128 stands for zero in the data rows.
Here are some points, each followed by its number:
113 92 73 83 220 230 84 140 164 179 47 246 94 0
74 83 149 144 116 195 164 109 74 113 183 153 127 1
57 50 86 75 155 255 127 170 118 255 116 182 11 2
30 58 92 113 96 255 146 98 51 215 167 174 2 3
72 134 128 162 104 214 170 107 148 168 189 156 110 4
127 117 115 80 240 206 86 88 194 132 80 255 91 5
93 112 157 115 153 188 132 135 174 192 175 114 133 6
120 114 131 99 178 190 109 105 167 151 113 190 97 7
132 99 130 90 189 168 101 128 115 134 104 149 53 8
135 130 102 81 125 137 92 124 133 204 99 122 51 9
154 166 185 127 134 43 96 120 160 64 159 78 219 10
35 77 130 101 114 170 69 71 176 141 185 163 211 11
116 127 128 156 115 211 196 101 114 129 159 185 105 12
91 127 156 141 94 160 136 192 142 155 172 82 225 13
154 93 80 90 104 133 116 162 93 218 60 97 18 14
90 122 148 157 66 133 160 166 78 122 187 74 144 15
122 150 154 150 125 125 148 120 151 98 170 119 168 16
104 111 103 132 68 195 177 173 140 255 151 72 58 17
107 96 113 81 195 242 95 143 187 202 92 196 109 18
160 155 137 136 134 103 133 119 144 104 118 138 150 19
89 99 160 126 123 159 140 95 119 134 178 133 142 20
85 137 167 169 108 162 172 131 114 96 211 107 160 21
54 113 159 169 67 208 150 95 73 83 205 158 183 22
169 156 50 113 114 147 114 148 129 201 33 161 40 23
181 171 118 157 155 147 157 192 180 109 86 147 189 24
126 128 129 126 133 158 131 133 139 150 131 133 126 25
108 54 99 67 186 255 105 147 106 205 70 199 1 26
147 148 100 149 89 85 151 107 124 128 114 138 133 27
170 142 107 89 173 100 82 115 191 146 58 167 124 28
95 105 119 111 141 149 108 154 128 163 125 116 120 29
91 45 124 137 178 71 72 115 113 75 93 115 167 30
195 136 87 141 147 58 121 181 108 70 31 138 151 31
97 104 119 122 165 174 93 170 124 109 96 172 194 32
162 155 98 99 200 130 116 63 228 170 87 199 68 33
98 126 140 119 210 222 125 74 181 102 150 239 139 34
115 114 159 127 93 122 124 180 83 123 146 55 141 35
49 44 107 93 146 255 142 191 111 235 135 166 79 36
94 131 137 169 87 172 179 119 94 116 180 137 155 37
63 95 180 147 133 204 172 118 136 121 219 132 179 38
102 118 142 137 102 206 191 123 146 214 196 95 51 39
75 130 195 166 79 202 178 130 122 118 249 99 194 40
93 81 99 146 118 194 164 131 69 129 125 173 100 41
48 127 212 161 146 229 153 138 164 89 254 133 247 42
109 103 130 111 112 133 124 91 88 136 139 138 86 43
92 125 172 157 125 156 144 109 116 75 196 138 180 44
147 108 100 127 148 173 146 177 121 134 80 160 132 45
122 94 122 94 141 120 94 141 97 140 107 118 103 46
150 88 80 80 110 159 126 172 101 244 57 87 0 47
73 121 188 172 139 228 191 134 166 107 230 141 209 48
126 121 132 141 139 167 146 147 137 124 134 142 145 49
159 123 94 79 155 122 79 173 136 181 49 120 73 50
85 85 129 136 111 185 157 104 94 137 161 154 115 51
92 88 130 133 117 186 161 103 92 132 157 167 111 52
101 144 155 200 0 87 194 123 23 76 203 67 198 53
127 123 77 96 120 136 82 151 104 181 90 127 48 54
165 139 121 137 115 19 107 120 71 60 86 99 122 55
171 145 115 102 129 56 86 133 140 132 77 104 122 56
81 102 113 104 132 215 115 150 135 200 142 128 75 57
199 151 88 67 205 29 32 138 202 138 6 142 125 58
129 131 127 121 129 125 121 123 128 136 130 127 116 59
111 115 117 137 117 164 146 108 115 134 136 167 125 60
182 146 110 143 129 10 111 139 110 43 61 119 181 61
133 141 125 70 148 76 70 150 168 152 105 89 138 62
26 56 91 115 89 255 143 105 50 210 171 169 5 63
143 171 168 180 68 24 161 79 117 53 190 73 196 64
151 164 147 165 57 58 172 64 106 93 176 95 125 65
74 90 122 123 102 188 148 86 79 153 173 153 77 66
84 133 160 162 89 135 125 182 113 86 173 99 255 67
172 202 175 158 136 1 138 18 168 30 172 114 132 68
113 97 72 83 213 224 83 139 165 176 46 242 90 69
131 78 22 33 169 199 69 184 198 255 26 181 43 70
184 137 74 72 133 41 24 201 174 187 0 96 188 71
127 159 152 166 111 163 177 111 141 107 180 139 151 72
141 110 86 96 130 129 78 185 140 179 52 137 158 73
137 129 171 128 198 141 130 198 171 144 130 73 99 74
85 134 141 179 69 178 186 104 91 108 200 137 157 75
170 155 167 113 107 12 95 147 131 97 128 29 147 76
155 139 136 117 109 29 101 80 107 89 124 108 127 77
125 113 83 94 176 178 78 155 166 165 52 194 165 78
91 96 161 116 187 255 162 119 175 187 205 201 72 79
101 114 119 91 207 236 101 159 212 207 114 177 117 80
175 124 106 82 151 77 91 154 144 171 54 87 61 81
109 149 178 150 116 134 145 99 117 73 193 123 167 82
144 171 168 185 26 8 182 100 92 78 206 23 155 83
223 195 120 159 113 0 151 48 139 19 103 109 153 84
119 88 69 83 235 229 84 146 172 181 35 254 87 85
188 146 157 189 121 0 160 109 86 0 111 127 255 86
98 100 119 131 120 179 136 112 91 138 142 155 99 87
105 106 121 114 162 186 93 174 127 119 94 177 197 88
128 104 118 129 138 159 141 146 89 117 104 156 116 89
154 87 110 71 164 60 50 171 103 134 51 95 111 90
150 149 131 124 127 76 115 129 144 118 114 111 150 91
179 151 134 148 142 96 145 140 135 78 89 144 176 92
143 134 116 83 126 115 86 113 134 191 97 123 62 93
65 112 128 191 105 247 228 24 81 100 223 230 58 94
182 132 70 136 100 28 138 105 67 123 61 107 24 95
184 153 134 99 147 26 80 123 149 107 90 78 124 96
154 84 6 56 163 110 98 72 142 247 13 204 0 97
134 160 134 178 89 157 207 58 107 93 172 184 122 98
79 96 102 116 85 221 117 154 112 155 138 175 164 99
88 91 88 100 118 165 92 85 128 170 117 186 104 100
190 129 79 69 144 34 26 212 177 184 0 87 190 101
104 132 180 155 74 123 159 144 95 103 205 57 157 102
128 105 153 125 81 133 140 128 62 127 147 90 107 103
192 172 117 137 134 79 134 128 149 101 78 143 148 104
94 92 120 109 125 146 102 130 96 141 130 119 98 105
121 125 119 121 175 169 130 104 147 147 121 169 66 106
96 123 135 113 194 183 97 166 165 118 125 164 176 107
91 83 123 97 161 215 79 226 147 208 98 106 144 108
120 147 167 177 38 78 177 101 81 83 205 75 185 109
11 92 117 195 93 255 243 119 107 171 232 220 109 110
86 112 119 110 210 255 153 93 209 207 152 212 30 111
123 149 162 176 42 76 181 104 76 82 198 73 182 112
87 82 112 63 238 255 78 184 226 247 94 196 108 113
70 78 162 65 167 192 73 162 156 212 161 89 108 114
160 112 142 109 218 10 73 122 153 113 65 63 89 115
71 89 93 135 153 255 177 141 128 207 144 186 50 116
117 133 96 159 42 163 203 120 106 218 150 106 60 117
123 210 224 225 50 13 207 21 113 0 255 70 230 118
84 120 166 124 106 156 148 56 129 144 212 136 126 119
167 152 143 138 129 107 147 124 149 102 131 130 157 120
142 143 157 171 151 175 191 161 155 76 145 160 203 121
197 149 86 102 161 24 91 104 134 130 45 124 65 122
226 198 144 172 142 54 224 158 115 78 114 94 104 123
157 141 152 124 83 53 110 130 104 104 127 71 166 124
135 133 139 157 74 63 137 122 56 53 134 106 170 125
147 116 109 94 150 121 83 168 151 171 63 121 120 126
117 100 108 94 141 149 91 167 118 176 92 117 87 127
147 100 163 128 133 87 142 102 77 54 138 139 174 128
97 138 242 218 104 39 134 66 90 0 233 72 255 129
137 117 103 94 125 169 124 139 125 192 96 150 80 130
152 128 125 87 124 99 78 164 132 170 84 79 103 131
150 154 141 159 83 43 142 94 69 40 147 118 154 132
119 89 70 98 205 224 123 93 137 178 73 236 0 133
143 152 204 123 122 59 112 119 141 78 189 48 160 134
139 151 119 167 68 69 168 43 79 66 155 157 111 135
140 109 109 136 153 163 142 175 123 128 88 154 139 136
124 77 111 62 152 103 53 150 92 163 75 99 85 137
113 146 141 152 155 139 150 80 147 81 164 168 136 138
83 128 164 184 69 157 195 115 67 80 223 106 131 139
141 155 166 174 111 37 147 96 123 21 167 104 214 140
143 138 141 112 124 7 72 128 122 81 119 67 167 141
80 116 134 130 178 238 139 170 190 181 159 148 143 142
90 54 74 70 154 117 37 95 136 182 71 151 84 143
195 139 90 78 171 17 53 151 138 131 21 97 78 144
163 121 118 128 128 0 87 127 79 31 80 94 167 145
145 170 189 148 32 29 141 164 122 115 195 0 228 146
162 184 140 171 98 42 169 54 140 53 157 147 177 147
79 117 128 127 176 239 135 172 193 191 159 150 143 148
134 148 117 125 139 187 139 135 182 194 122 147 117 149
128 109 136 110 89 0 26 66 35 16 118 36 145 150
168 113 116 121 134 0 80 132 79 44 66 91 161 151
91 132 140 194 88 112 177 77 101 55 194 140 177 152
147 158 133 157 56 17 134 168 112 116 132 31 206 153
155 155 116 147 121 151 164 131 124 116 112 160 112 154
79 135 179 191 72 166 203 79 76 55 241 144 187 155
137 145 137 156 142 134 147 152 151 95 126 130 179 156
183 150 149 105 106 8 69 133 124 77 100 67 195 157
152 150 141 144 115 63 125 111 117 70 129 118 171 158
99 136 158 166 108 166 195 50 117 102 217 139 77 159
111 106 91 116 132 179 123 151 115 182 97 144 78 160
161 154 105 128 138 73 110 117 154 120 90 142 149 161
154 165 129 151 49 12 126 173 110 126 125 26 196 162
70 55 87 78 148 255 130 171 113 255 103 178 10 163
196 209 143 180 116 82 184 104 149 47 131 150 179 164
143 93 76 112 99 143 145 170 70 185 75 116 46 165
137 102 138 93 186 183 102 208 175 177 92 116 151 166
154 147 120 158 96 27 134 115 57 48 115 96 111 167
112 132 121 169 119 152 169 116 130 104 148 154 151 168
113 80 96 74 191 211 79 196 141 213 60 132 55 169
208 157 88 67 143 0 37 123 190 163 19 90 109 170
95 156 146 124 114 255 181 145 189 211 209 157 123 171
194 138 78 70 211 51 46 126 186 138 0 151 95 172
208 154 18 50 173 201 165 208 208 255 31 178 0 173
179 163 111 151 114 80 155 105 120 76 100 161 146 174
120 101 95 111 165 204 137 94 123 148 101 215 57 175
158 150 174 178 150 110 212 137 126 79 165 104 139 176
135 171 164 151 104 114 143 114 154 91 180 115 187 177
61 113 156 146 141 240 157 146 161 156 206 134 151 178
105 95 111 93 144 176 94 165 110 170 104 124 96 179
89 98 85 94 108 171 87 79 132 178 115 180 95 180
146 144 101 150 91 76 151 100 125 119 118 135 147 181
131 159 144 180 104 91 167 97 129 57 165 129 181 182
105 139 152 122 151 223 148 138 175 183 165 144 114 183
107 111 127 94 145 171 102 142 155 199 133 117 94 184
97 80 99 91 155 180 87 175 120 197 89 121 86 185
216 154 12 54 113 100 122 132 153 242 18 188 0 186
179 173 124 154 161 146 160 187 179 106 83 144 178 187
107 101 153 161 121 154 181 102 89 71 171 161 170 188
159 136 144 78 164 77 55 204 173 166 92 36 133 189
93 121 181 153 94 164 148 127 96 84 203 113 195 190
190 134 85 86 187 30 53 132 135 101 12 144 86 191
145 147 142 96 186 86 65 95 188 95 105 153 172 192
124 111 89 112 145 230 137 170 129 199 91 165 67 193
156 148 138 126 114 56 109 111 121 92 116 98 143 194
66 83 181 125 91 255 196 163 131 242 241 71 63 195
117 104 98 83 202 204 98 130 178 182 79 194 75 196
55 44 71 71 243 255 125 188 168 255 87 230 0 197
142 134 145 85 166 83 62 197 180 174 102 37 131 198
119 108 115 119 148 154 129 150 114 139 112 131 92 199
92 106 123 121 124 195 119 197 129 179 129 109 153 200
131 121 112 91 212 154 73 139 188 132 79 194 152 201
87 128 159 154 97 129 118 189 121 95 161 101 255 202
175 111 98 99 138 38 66 122 66 57 29 155 140 203
137 151 151 131 162 107 121 90 147 78 145 155 142 204
163 161 172 198 150 108 225 116 125 66 183 104 131 205
107 119 54 78 99 255 147 168 176 255 118 212 91 206
151 128 145 157 139 81 152 136 117 54 124 130 198 207
167 121 86 96 150 55 67 178 115 124 36 102 116 208
178 138 131 90 144 27 50 164 134 95 63 89 192 209
150 137 138 123 158 121 136 50 148 95 133 179 99 210
128 134 177 144 136 71 125 104 144 68 172 97 215 211
104 140 120 144 178 178 128 90 171 81 133 234 183 212
134 161 158 102 108 46 96 70 150 124 158 98 140 213
175 154 92 131 126 26 114 82 111 97 78 126 66 214
60 172 255 210 64 194 182 95 123 25 255 101 255 215
77 72 129 102 178 255 117 207 159 201 125 137 142 216
100 146 153 160 73 127 149 142 120 109 173 105 230 217
112 133 136 122 176 160 111 132 164 113 133 159 155 218
120 94 114 92 159 193 102 148 133 165 90 176 124 219
132 155 140 148 116 111 145 109 140 112 148 124 142 220
119 128 117 138 154 157 148 102 128 107 132 182 93 221
136 155 172 138 155 122 147 50 171 74 172 173 150 222
104 129 124 167 110 151 182 77 108 103 177 158 94 223
85 128 156 146 95 136 115 193 115 92 162 104 255 224
92 92 128 95 155 237 113 192 149 197 117 141 146 225
106 54 117 135 154 188 154 179 83 134 98 157 158 226
97 104 130 148 77 127 162 48 50 86 177 159 106 227
168 154 108 104 154 92 108 109 192 173 94 123 92 228
92 138 145 144 147 255 172 153 203 199 182 149 136 229
134 115 131 120 159 126 106 174 141 123 94 114 152 230
226 219 96 157 86 0 118 68 124 45 66 117 130 231
65 133 131 164 102 230 182 104 142 166 205 154 108 232
70 109 155 143 119 170 141 110 120 122 195 121 146 233
140 130 129 123 88 70 101 202 110 154 112 34 164 234
189 187 77 158 94 10 128 93 100 75 63 136 92 235
134 133 135 146 78 97 159 136 95 134 152 69 107 236
224 189 138 176 147 61 227 167 120 86 104 102 96 237
60 113 161 148 139 248 160 147 163 160 203 136 153 238
46 83 167 112 188 255 155 121 169 187 199 192 90 239
126 136 139 141 87 122 151 104 93 120 171 103 95 240
187 146 158 95 120 0 66 222 126 126 100 0 135 241
82 132 136 157 85 149 161 72 98 115 198 139 117 242
251 170 51 78 174 0 48 59 142 87 0 156 45 243
200 162 133 94 170 0 54 113 140 61 56 93 122 244
195 127 39 78 191 82 133 128 190 228 30 156 2 245
129 164 144 170 99 122 174 78 131 85 176 144 150 246
128 101 137 109 89 0 36 77 31 11 128 31 144 247
68 92 137 141 113 179 145 109 91 127 179 135 115 248
190 144 104 113 115 1 88 130 105 104 56 90 104 249
79 96 127 115 171 255 132 148 158 182 144 187 125 250
155 139 110 139 138 105 166 25 106 94 121 184 5 251
194 145 114 110 138 68 108 128 127 109 60 137 121 252
82 134 162 192 74 143 200 103 68 65 227 108 142 253
111 140 158 165 112 164 197 46 112 93 214 147 68 254
119 101 108 121 149 203 148 100 115 154 108 194 60 255
155 76 54 79 192 125 103 155 117 211 21 147 0 256
99 117 134 119 203 169 90 166 167 119 117 159 178 257
110 101 83 93 180 231 126 162 185 247 92 156 45 258
128 120 122 108 180 180 114 99 166 146 112 186 94 259
165 160 131 115 185 48 85 89 169 70 100 149 139 260
81 104 126 128 176 251 141 111 148 139 145 218 126 261
87 95 98 113 181 255 139 137 153 192 117 195 58 262
118 105 132 115 105 121 136 89 71 124 139 137 84 263
141 117 98 111 179 136 120 125 152 159 90 142 45 264
128 116 100 86 191 198 92 128 173 170 91 191 82 265
154 116 123 91 159 141 106 159 142 162 83 131 110 266
157 144 138 113 196 70 95 99 173 81 93 156 156 267
89 84 127 82 171 228 75 233 155 212 96 112 150 268
69 127 192 167 83 209 184 135 130 138 243 98 185 269
153 162 129 158 87 41 147 66 93 49 141 129 135 270
120 111 112 144 53 110 148 185 63 160 124 60 118 271
120 100 168 165 166 151 185 140 125 58 154 146 207 272
120 81 20 35 162 214 72 188 188 255 29 179 42 273
90 125 164 151 120 218 171 62 109 82 199 210 155 274
93 140 166 206 0 103 205 111 12 64 229 77 214 275
139 134 112 129 86 115 128 155 151 192 120 78 145 276
121 131 166 137 119 149 155 105 119 105 179 129 121 277
116 146 205 141 115 134 143 83 149 93 209 105 169 278
108 107 146 139 132 145 135 132 102 96 155 121 150 279
122 126 117 171 152 233 196 162 158 133 127 186 147 280
151 168 142 134 132 57 99 135 161 92 127 89 181 281
138 113 130 123 72 101 107 195 84 153 108 58 171 282
135 112 133 120 114 139 137 118 90 136 132 122 63 283
130 124 114 91 213 165 76 138 191 147 72 189 145 284
170 164 139 154 108 13 131 86 112 41 124 116 167 285
81 114 125 186 114 226 232 29 85 81 209 233 59 286
136 128 133 138 87 111 150 118 96 130 142 89 87 287
123 135 120 135 140 145 130 85 135 89 123 209 172 288
161 144 140 102 77 46 80 192 135 164 106 20 164 289
121 108 112 97 159 167 111 182 148 194 109 92 78 290
134 121 127 90 142 126 100 126 146 182 112 117 81 291
125 128 141 113 146 120 99 157 145 131 118 103 148 292
68 119 94 128 84 229 147 100 96 207 165 166 37 293
173 173 162 159 123 25 140 93 146 38 142 108 212 294
158 169 139 132 131 45 99 133 162 96 122 90 170 295
137 150 103 137 139 95 121 115 157 125 100 143 145 296
111 147 152 153 108 135 146 102 133 108 184 125 140 297
143 142 154 132 74 57 113 136 103 105 140 63 170 298
155 135 107 88 209 85 57 173 167 129 50 125 118 299
149 102 34 82 157 144 84 180 145 215 1 174 83 300
108 156 147 150 104 137 151 97 139 109 188 121 132 301
New points follow, each followed by the numbers of its three nearest points above, smallest number first.
93 130 246 222 112 32 143 66 84 0 234 68 255 118 129 140
75 112 90 130 91 224 154 99 101 198 155 162 36 66 116 293
156 147 118 107 129 66 88 122 144 132 96 111 125 56 91 161
140 126 106 119 163 238 146 191 161 176 94 173 111 193 219 225
111 135 143 124 166 161 117 117 155 105 142 162 144 49 138 218
153 112 102 124 139 78 109 135 102 97 71 135 128 56 161 252
127 123 116 127 119 118 127 116 117 128 116 131 122 25 59 296
175 153 138 148 110 31 137 95 100 39 117 125 163 132 158 285
98 141 147 168 78 126 145 146 121 112 175 100 232 67 202 217
138 98 83 112 88 136 130 164 69 182 76 108 56 14 54 165
186 139 90 148 138 64 123 171 106 68 44 129 147 31 61 252
191 178 83 142 98 27 120 106 100 87 62 133 92 214 235 249
159 160 146 165 31 25 166 110 73 97 163 35 129 65 83 112
81 92 120 121 162 255 139 147 157 186 137 186 113 250 261 262
91 137 176 186 71 152 196 86 76 52 229 137 177 139 155 253
107 127 166 133 107 150 126 171 137 151 165 71 176 13 35 292
128 209 219 221 44 10 205 24 117 0 255 72 222 64 118 129
50 172 255 212 51 195 184 88 106 26 255 95 255 40 155 215
182 160 131 108 134 28 98 107 160 125 100 83 111 56 96 194
33 71 133 101 111 165 53 71 177 140 176 157 213 11 20 233
98 103 119 127 112 184 142 126 91 147 142 150 91 51 52 87
166 143 106 108 139 138 121 144 138 156 84 146 93 130 266 291
116 121 102 152 71 173 188 156 129 239 149 72 60 17 39 117
141 136 151 114 138 30 70 129 131 81 122 73 171 141 281 295
145 147 153 120 147 111 123 86 157 102 143 133 134 19 204 220
134 123 118 132 123 107 129 123 112 113 113 138 131 19 59 296
94 129 164 154 125 161 151 108 113 78 190 147 168 44 82 188
208 171 144 123 93 0 112 121 126 105 101 23 115 76 96 249
87 162 152 129 111 255 175 134 190 198 219 153 138 171 229 238
161 152 107 105 149 85 108 98 188 167 100 128 96 28 228 291
148 113 81 90 130 114 76 183 140 172 43 137 167 73 126 266
149 126 88 139 70 64 135 185 83 165 88 49 97 234 271 282
102 129 163 137 109 150 130 166 143 144 173 78 180 13 16 35
103 127 149 143 91 194 184 125 141 207 202 81 61 17 39 117
21 93 118 195 98 255 232 115 95 155 226 216 128 94 110 232
154 73 53 80 194 124 99 161 113 205 14 144 0 50 256 300
97 84 104 99 175 255 141 139 134 213 115 192 28 116 163 262
207 220 128 169 90 0 150 63 146 43 118 126 161 84 231 285
145 150 166 175 132 38 147 103 132 26 162 106 212 140 211 294
151 154 135 134 150 114 137 23 153 70 144 214 115 138 210 222
100 102 95 113 179 231 131 124 157 187 117 197 57 175 196 262
192 168 119 129 141 74 137 125 147 101 73 142 145 104 161 252
55 111 157 171 68 211 147 93 66 81 204 165 180 1 22 75
194 157 123 86 180 0 48 120 147 80 53 99 117 96 144 244
171 134 128 96 148 43 59 173 137 106 62 91 177 56 208 209
194 167 113 154 116 48 146 100 126 64 86 152 157 92 104 174
154 170 184 131 126 30 101 117 157 57 163 78 219 10 211 294
104 144 151 163 79 129 145 141 126 115 176 107 231 67 202 217
169 164 155 166 32 0 148 124 71 63 156 21 161 83 153 162
226 198 116 151 106 0 153 47 132 33 101 117 153 84 231 285
75 96 124 108 169 255 129 144 170 190 143 192 118 142 148 250
66 85 120 129 133 230 117 180 112 146 130 164 181 88 99 200
96 130 147 207 91 128 199 73 86 52 194 153 160 152 155 253
136 162 122 127 132 186 143 130 183 185 125 149 115 25 149 183
146 144 134 146 117 78 135 112 119 72 130 123 161 19 158 194
122 127 115 144 111 160 152 112 117 125 132 161 119 60 154 168
205 172 143 123 82 0 111 117 123 108 112 22 115 76 96 124
183 153 152 97 106 0 61 220 135 126 106 0 132 76 241 289
151 75 44 93 195 113 112 149 112 195 14 150 0 245 256 300
131 144 149 118 111 117 126 155 176 184 147 62 161 25 276 292
101 130 122 115 133 169 118 133 157 185 146 119 90 25 29 184
132 133 132 138 84 103 147 120 99 131 150 90 90 236 240 287
71 113 105 122 107 241 150 116 116 211 164 163 36 57 116 293
144 160 165 129 153 132 140 47 180 96 169 170 132 138 210 222
153 139 97 95 188 126 99 110 179 166 75 162 58 28 228 264
116 141 119 139 130 142 137 77 129 87 129 205 167 138 212 288
122 84 97 103 189 122 103 96 124 169 80 135 26 8 9 264
115 125 124 133 95 130 124 191 141 177 132 76 177 13 276 282
125 116 123 81 137 133 89 125 142 186 115 117 90 9 93 291
94 91 102 100 165 255 139 131 144 213 121 187 37 116 193 262
75 122 145 158 100 181 148 169 128 130 174 120 212 13 67 217
57 65 126 116 156 255 149 183 123 205 149 164 97 36 216 250
172 146 153 99 105 0 54 201 123 126 107 0 141 76 241 289
179 133 78 117 81 30 115 109 81 132 73 97 46 95 214 249
81 133 190 163 134 213 179 134 166 102 228 135 218 38 42 48
156 107 104 125 105 56 114 106 59 90 85 133 107 55 77 167
157 112 100 123 114 46 117 102 67 83 81 132 114 55 77 214
112 120 113 142 116 169 158 111 112 128 136 164 120 52 60 87
120 104 174 167 149 162 182 138 118 57 164 152 216 121 188 272
145 171 192 159 40 13 136 163 124 101 200 0 220 146 153 162
165 120 122 89 133 82 76 169 129 157 71 83 110 56 81 131
123 113 102 120 143 148 121 150 110 142 109 134 88 89 160 199
138 121 87 143 80 77 139 192 74 164 90 64 96 234 271 282
96 118 155 161 66 133 162 168 72 111 186 60 146 15 35 102
127 113 138 165 140 96 142 144 114 53 127 128 203 128 156 207
102 122 109 127 120 174 118 196 165 194 114 119 186 29 200 225
110 115 162 141 91 117 133 171 84 115 166 54 149 15 35 102
101 126 135 161 83 139 146 144 95 95 154 136 223 67 202 217
103 119 94 142 72 183 180 162 141 255 148 71 53 17 39 117
106 190 255 255 74 135 247 97 66 0 255 74 243 118 155 215
123 167 163 127 139 74 104 93 195 128 181 80 161 134 213 281
136 134 140 161 69 61 134 111 50 44 143 112 172 125 132 167
162 182 156 142 125 37 142 81 170 104 168 70 118 194 213 295
165 157 49 124 119 160 131 142 132 194 49 172 30 23 54 130
156 107 52 87 176 157 88 131 148 182 13 214 84 69 78 300
160 121 99 88 158 92 92 147 154 179 77 96 52 50 81 93
82 131 244 212 111 58 133 77 95 0 240 62 255 118 129 140
104 53 62 67 164 89 35 99 134 177 50 150 79 50 137 143
189 171 120 101 128 0 68 114 152 104 75 87 136 96 244 249
50 86 133 102 112 151 57 77 173 135 170 154 209 11 20 233
106 134 144 191 91 122 187 76 92 50 188 149 160 152 188 246
207 159 17 42 170 206 163 209 201 255 24 179 0 70 173 273
110 114 128 89 151 151 101 146 157 190 126 110 104 29 184 291
171 178 145 134 152 184 161 148 201 161 123 150 146 24 149 187
154 97 28 81 167 146 80 185 150 228 0 173 76 70 256 300
93 93 122 131 88 189 143 199 82 177 138 87 122 29 200 271
160 112 139 114 207 11 82 124 143 105 79 65 96 96 115 244
102 116 132 154 121 173 162 127 116 106 154 150 159 49 168 279
40 27 106 106 147 255 144 178 103 229 141 177 74 2 36 163
97 121 158 153 136 204 164 63 114 74 180 213 143 138 188 274
183 157 102 128 117 0 103 122 111 105 76 84 97 55 214 249
113 117 89 124 142 255 155 169 137 217 102 177 57 116 193 262
100 138 135 207 90 84 180 76 104 42 183 125 178 152 182 246
121 90 72 93 204 239 131 97 145 190 75 242 0 26 133 175
116 100 117 100 157 198 103 140 132 162 97 166 116 7 179 219
106 130 135 126 209 210 127 70 180 97 141 243 136 34 212 261
125 108 97 136 187 221 124 249 185 168 69 142 175 108 166 268
91 155 197 189 27 79 166 181 92 80 243 0 250 53 109 146
89 46 128 134 172 67 71 113 110 70 96 116 173 30 128 230
183 191 169 141 140 0 126 30 162 27 155 109 138 68 84 285
112 110 139 139 120 142 136 134 98 100 146 130 139 49 277 279
176 150 165 118 107 17 105 151 119 99 130 21 138 76 124 141
125 106 106 122 108 136 124 140 81 118 96 158 132 60 89 199
106 95 108 80 193 249 97 146 189 208 89 205 111 18 80 196
156 120 122 91 158 144 104 161 144 165 83 134 106 126 127 266
120 109 108 129 107 146 126 130 86 121 102 159 136 60 87 89
134 112 90 101 157 223 135 183 140 205 77 169 73 160 193 258
154 146 104 137 122 161 155 130 124 136 105 164 96 60 89 154
128 174 167 155 98 106 149 107 154 91 185 109 188 16 177 182
212 122 39 59 193 84 127 128 188 234 20 160 0 186 245 256
129 96 80 72 160 207 95 198 142 237 53 145 53 169 185 258
89 69 84 150 96 198 161 182 33 132 101 161 121 41 89 226
90 103 153 115 170 233 118 177 108 189 135 103 49 57 179 290
82 115 129 145 154 230 156 104 140 123 160 211 153 12 261 274
100 120 142 126 157 192 131 111 148 117 147 185 151 49 60 218
114 118 53 77 111 255 150 169 180 255 115 214 78 193 206 258
159 149 112 110 162 91 112 103 187 162 103 126 98 28 228 296
112 118 145 110 158 176 104 127 144 110 124 177 170 32 107 218
183 149 113 142 130 13 105 144 120 48 67 112 184 61 145 151
108 133 129 114 128 161 111 131 157 184 141 118 97 25 29 184
132 110 131 123 114 156 152 105 87 131 137 135 66 43 263 283
119 157 191 171 131 80 145 98 170 48 202 98 231 140 177 211
162 145 108 108 153 93 115 104 184 166 103 124 93 228 291 296
166 163 92 176 124 170 194 135 146 122 89 195 124 154 168 280
150 170 178 143 135 22 100 118 161 47 155 75 223 10 211 294
